[[121 134]
 [105 121]
 [131 144]
 [126 136]
 [107 127]
 [117 132]
 [151 149]
 [121 137]
 [126 153]]
:
[[121 134]
 [131 144]
 [107 127]
 [151 149]
 [126 153]]

[[136 136 123 134 101 139]
 [141 140 148 138 118 140]]
:
[[136 136 123 134 101 139]]

[[120 138 120 137 138 132 138 132 132 137 132 121]
 [105 132 144 128 128 135 128 134 134 128 133 106]
 [116 132 134 137 139 123 138 123 123 130 123 118]]
:
[[120 138 120 137 138 132 138 132 132 137 132 121]
 [116 132 134 137 139 123 138 123 123 130 123 118]]

[[125 107 125 120 128 128 105 128 127 126 130]
 [131 134 130 115 128 130 131 124 133 132 135]
 [128 128 128 128 128 128 128 127 128 128 128]
 [127 127 128 127 128 128 126 129 128 127 127]
 [125 128 154 118 107 106 124 111 104 109 125]
 [127 128 128 128 128 128 128 128 128 129 128]
 [129 129 128 127 128 128 129 129 128 127 127]]
:
[[125 107 125 120 128 128 105 128 127 126 130]
 [128 128 128 128 128 128 128 127 128 128 128]
 [125 128 154 118 107 106 124 111 104 109 125]
 [129 129 128 127 128 128 129 129 128 127 127]]

[[134 135 132 140]
 [132 127 125 140]
 [142 146 121 141]
 [134 142 133 139]
 [142 130 123 143]
 [137 123 123 143]
 [139 128 129 149]
 [144 134 121 145]
 [128 137 126 149]
 [129 145 128 150]]
:
[[134 135 132 140]
 [142 146 121 141]
 [142 130 123 143]
 [139 128 129 149]
 [128 137 126 149]]

[[131 116 126 121 129 113 129 126 123 121 123]
 [113 117 113 123 127 121 130 124 127 121 117]
 [131 119 114 109 111 108 132 115 119 111 136]
 [115 132 119 123 115 137 117 117 122 125 126]
 [125 131 149 143 142 146 106 137 125 144 110]
 [127 131 149 142 141 145 106 137 125 144 111]]
:
[[131 116 126 121 129 113 129 126 123 121 123]
 [131 119 114 109 111 108 132 115 119 111 136]
 [125 131 149 143 142 146 106 137 125 144 110]]
---
[[150 133 122 117 131 113 125 122 132 118 124 146 115 132]
 [151 132 122 115 131 113 125 120 131 118 125 147 115 133]
 [150 137 122 121 131 112 129 132 133 117 122 143 112 130]
 [152 131 121 114 131 113 124 117 131 118 125 149 115 134]]
:
[[150 137 122 121 131 112 129 132 133 117 122 143 112 130]
 [150 133 122 117 131 113 125 122 132 118 124 146 115 132]
 [151 132 122 115 131 113 125 120 131 118 125 147 115 133]
 [152 131 121 114 131 113 124 117 131 118 125 149 115 134]]

[[144 137 124 123 118 150]
 [125 146  99 141 101 114]]
:
[[125 146  99 141 101 114]
 [144 137 124 123 118 150]]

[[125 131 129 135 145]
 [115 151 137 123 104]
 [109 121 151 119 141]
 [140 119 129 132 156]]
:
[[115 151 137 123 104]
 [125 131 129 135 145]
 [109 121 151 119 141]
 [140 119 129 132 156]]

[[123 130 155 128 111 113 133 151 138 104 153 123 122 126 131 103]
 [130 136 126 130 134 147 127 136 132 151 119 122 142 132 126 129]
 [125 129 157 125 117 109 133 142 139 108 155 122 118 125 131 110]
 [131 126 140 125 113 119 132 127 131 118 133 127 125 125 126 116]]
:
[[130 136 126 130 134 147 127 136 132 151 119 122 142 132 126 129]
 [123 130 155 128 111 113 133 151 138 104 153 123 122 126 131 103]
 [125 129 157 125 117 109 133 142 139 108 155 122 118 125 131 110]
 [131 126 140 125 113 119 132 127 131 118 133 127 125 125 126 116]]

[[123 121 127 123 146 131 128 129 129 130]
 [136 139 136 139 136 130 130 134 111 111]
 [140 141 136 141 133 119 118 134 123 122]
 [133 133 123 132 117 148 153 123 130 129]
 [133 135 138 134 124 137 139 136 119 118]
 [120 119 127 119 132 140 140 128 140 140]
 [128 128 131 128 129 137 137 131 128 128]
 [128 125 120 128 146 128 125 121 132 134]]
:
[[140 141 136 141 133 119 118 134 123 122]
 [136 139 136 139 136 130 130 134 111 111]
 [133 135 138 134 124 137 139 136 119 118]
 [133 133 123 132 117 148 153 123 130 129]
 [128 128 131 128 129 137 137 131 128 128]
 [128 125 120 128 146 128 125 121 132 134]
 [123 121 127 123 146 131 128 129 129 130]
 [120 119 127 119 132 140 140 128 140 140]]

[[144 122]
 [120 107]
 [149 120]
 [151 114]]
:
[[144 122]
 [149 120]
 [151 114]
 [120 107]]

[[125 132 132 131 127 142 125 129 131 131 130 125 137 125 132]
 [131 125 132 125 142 124 134 126 133 126 125 124 150 156 130]
 [144 133 126 125 127 134 131 142 126 125 149 142 124 126 151]]
:
[[144 133 126 125 127 134 131 142 126 125 149 142 124 126 151]
 [125 132 132 131 127 142 125 129 131 131 130 125 137 125 132]
 [131 125 132 125 142 124 134 126 133 126 125 124 150 156 130]]
---
[[125 118]
 [117 104]
 [131 131]
 [125 130]
 [138 148]
 [122 108]]
:
[[125]
 [117]
 [131]
 [125]
 [138]
 [122]]

[[129 122 128 119 127 121 123 126 131 135 124 134 129 124 131]
 [126 118 129 129 119 122 135 129 130 127 125 130 131 126 125]
 [119 133 130 136 138 148 151 135 124 124 147 104 117 130 131]]
:
[[129 128 127 123 131 124 129 131]
 [126 129 119 135 130 125 131 125]
 [119 130 138 151 124 147 117 131]]

[[125 132 126 137  99]
 [126 118 133 126 127]
 [120 128 132 134 140]
 [143 137 119 121 153]]
:
[[125 126  99]
 [126 133 127]
 [120 132 140]
 [143 119 153]]

[[107 149 144 120 109]
 [130 148 142 104 109]]
:
[[107 144 109]
 [130 142 109]]

[[141 132]
 [118 130]
 [115 137]
 [123 102]
 [136 127]
 [139 124]
 [120 145]
 [133 126]
 [108 135]
 [120 121]
 [101 145]
 [141 132]]
:
[[141]
 [118]
 [115]
 [123]
 [136]
 [139]
 [120]
 [133]
 [108]
 [120]
 [101]
 [141]]

[[144 131 148 143 130 116 141 144]
 [126 151 133 125 143 119 147 115]
 [133 146 127 119 115 146 112 149]
 [125 106 130 116 149 128 144 137]
 [141 136 148 123 151 106 111 106]]
:
[[144 148 130 141]
 [126 133 143 147]
 [133 127 115 112]
 [125 130 149 144]
 [141 148 151 111]]

[[131 128 112 120 122 126 133 127 125 125 141 118 149 119]
 [127 134 143 138 134 141 118 126 145 127 113 127 125 121]
 [129 120 134 124 132 127 138 132 131 138 113 130 123 126]
 [138 121 135 118 132 120 134 121 122 137 116 134 107 123]]
:
[[131 112 122 133 125 141 149]
 [127 143 134 118 145 113 125]
 [129 134 132 138 131 113 123]
 [138 135 132 134 122 116 107]]

[[118 124]
 [116 118]
 [115 110]
 [142 103]
 [109 120]
 [107 150]
 [137 149]
 [146 147]
 [142 106]
 [150 111]
 [146 116]]
:
[[118]
 [116]
 [115]
 [142]
 [109]
 [107]
 [137]
 [146]
 [142]
 [150]
 [146]]

[[136 122 132]
 [117 135 123]
 [105 151 106]
 [116 139 116]
 [116 138 116]
 [132 126 133]
 [115 140 115]
 [124 133 123]
 [147 111 147]
 [138 125 136]]
:
[[136 132]
 [117 123]
 [105 106]
 [116 116]
 [116 116]
 [132 133]
 [115 115]
 [124 123]
 [147 147]
 [138 136]]
